In the rows, 128 means zero.
The rows below come in pairs that one turn or mirror swaps. Which row does each named row swap with?
beg: [160 107 138  96 129 120 189 170  97 153 126 102 123 113 129 105 135 110
 121 129]
Tir: [166  91 116 130 119 131 143 142 137 148 121 129 113 143 123  80 130 129
 115 150]
dul: [139 147 132 120 113 124 162 142 115 147 145 188 124 125 110 104 137 109
 152 141]
Sek: [124 119 138  87  87 152 151 128 159 131 104 138 148 116 108  95 139 128
 138 120]
Poves: [ 92 124 120 102 140 136 154 139 140 139  84 133 113 138 111  85 150 129
 129 135]
lerak: [105 120 129 107 101 133 136 138  80 135 125 133 122  95 113 113 138 113
 150 124]
tis: [144 159 130 113 114 129 173 155  88 152  94 101 121 131 122 143 139 121
 121 143]
votan: [116 101 139 123 115 139 180 135 125 145 124 126 123 126 116 120 145 117
 202 148]
benal: [150  98 140 121 106 140 179 122  89 159 130 120 104 116 124 102 159 102
 150 155]
Bopim: [150 106 131 140 113 158 160 133 152 144  89 132 118 145 102 118 150 158
 132 146]
Rig: [160 113 140 141 122 162 177 167 139 139  96 144 119 127 105  90 111 115
 154 138]
gotu: [107  91 129 122 105 130 144 143 132 145 155 164 121 110 106 119 139 122
 146 133]
sigur: [132 145 127 118 133 125 169 123 101 165 132 140 110  87  94 122 128  88
 140 134]
Taroz: [103 115 126  97 119 142 161 140 142 147  67 118 129 146 122 113 150 121
 164 150]
Pifiz: [136 109 127 108 102 131 160 130 129 158 148 119 126  90 123 141 106 126
 176 142]
sadek: [140 133 128 142 132 135 187 112 121 164 137 130 120 126  89 113 137 133
 116 132]
lidov: [148 140 135 116 105 106 184 160 129 179 120 153 121 117  89 136 143 102
 117 123]
nom: [131 153 127 127 131 126 131 140 123 150 138 111 129 140 113 152 137 125
 148 142]
Rora: [163 127 121 121 114 139 165 133  98 155  75 136 124 139 114 141 151 134
 175 134]
nuzad: [102 109 127 112  86 131 152 156 146 142  81 152 116 138 102 128 123 147
 134 132]
gal: [143 114 133  98 110 116 165 190 143 153 126 117 144 137 146 118 135 134
 123 131]
dab: [171 142 130 129 110 133 164 155 101 144 124 156 124 104 115 151 112 129
 145 141]
dem: [157 133 114  84 146  98 163 130 133 155  86 134 101  96  93 117 138 111
 162 138]
Maku: [134 119 121 119 113 118 154 150 112 144  57 134 117  94 126 160 135 128
 150 138]
figu: [131 180 126 121  95 117 156 146 135 142 104 123 131 125 109 111 110 121
 124 133]
fefus: [124 144 124 105 116 130 150 148 144 142  59 130 133 129 122 146 142 133
 167 119]
kavi: [160  98 125 130 150 115 180 133 142 160 105 152  87 127 100 123 137 105
 158 142]
sonil: [118 125 122 111  88  96 157 176 152 153 104 147 123 142 140 105 139 121
 125 123]
Kode: [143 105 146 132 128 165 179 124 110 141 123 117 110 109  93  95 132 118
 154 142]
mirob: [129  91 132 135 130 145 159 136 161 145 154 127 127 117 113 127 132 136
 151 125]
gelon: [140 133 125  95  98 132 189 157 133 143  64 133 121 134 117 128 143 109
 185 144]
veno: [145 106 135 117 155 129 170 148 164 174 129 141 127 138 129  96 114 117
 158 135]
lonu: [145 136 125 115 138 122 152 146 149 146 151 112 117 139 119  83 121 148
 143 147]
zurab: [132 131 124  93 103 127 142 161 109 155  89 100 133  73 124 105 141 118
 134 138]
Rekir: [147 140 124  99 137 133 164 170 127 136 116 120 134 123 107 136 138 162
 110 143]
Berup: [155 128 125 104 134 137 151 159 119 155  95 152 132  88 117  88 133 131
 104 115]
Mub: [148  87 121 131 133 136 174 156 149 169  83 142 111 109  99 100 119  96
 162 151]
vuru: [119 111 100  99 120  98 150 166 128 167  90 142 137 128 153 125 141 129
 154 135]
bug: [134 102  92 122 162 125 162 135 129 163  90 133 107 105 101 118 145 123
 166 151]
mano: [132 125 122 107 119 125 120 121 126 146 138 144 108  89 119  85 140 129
 127 141]
gugob: [174 121 152 107  78 150 175 153 119 144 113 121 126 128 135 106 149 146
 123 133]
Mesin: [142 144 128 110 119 121 147 135 178 152  98 154 118 121 116  76 134 107
 146 142]
diri: [140  79 129 107 113 128 187 144 140 144 131 144 112 106 108 146 124 121
 177 146]
koz: [127 107 110  97  93  92 175 150 109 188 106 126 121 123 141 124 138 140
 122 136]
kes: [136 116 128 114 103 123 168 158 114 143  67 121 131 120 118 152 165 114
 127 163]
tel: [146 126 152 101 107 152 159 126 107 108 127 136 104 145 122 109 136 125
 141 150]
supop: [123 148 122 101 112 119 153 161 110 149  70 113 123 118 127  74 141 113
 125 133]
gavig: [127 129 128 122  77 137 171 153 131 154 110 160 131 124  91  94 139 152
 127 114]
Toge: [141 120 129 121 144 123 156 128 131 156 116 142 132  92 120 121 144  73
 168 162]
zona: [129 154 123  80 140  99 172 130 111 152 124 143 121 120 127 136 152 131
 124 138]
rado: [124 104 105 111 120  94 171 186 131 166  76 120 119 102 113 106 142 129
 144 141]
sapab: [148 113 139 102 150 109 186 117 124 159 105 141 108 109 139 135 144  97
 168 148]

Rig pairs with Poves
Pifiz pairs with koz
zona pairs with dab
rado pairs with votan
Berup pairs with tel
Bopim pairs with Mesin

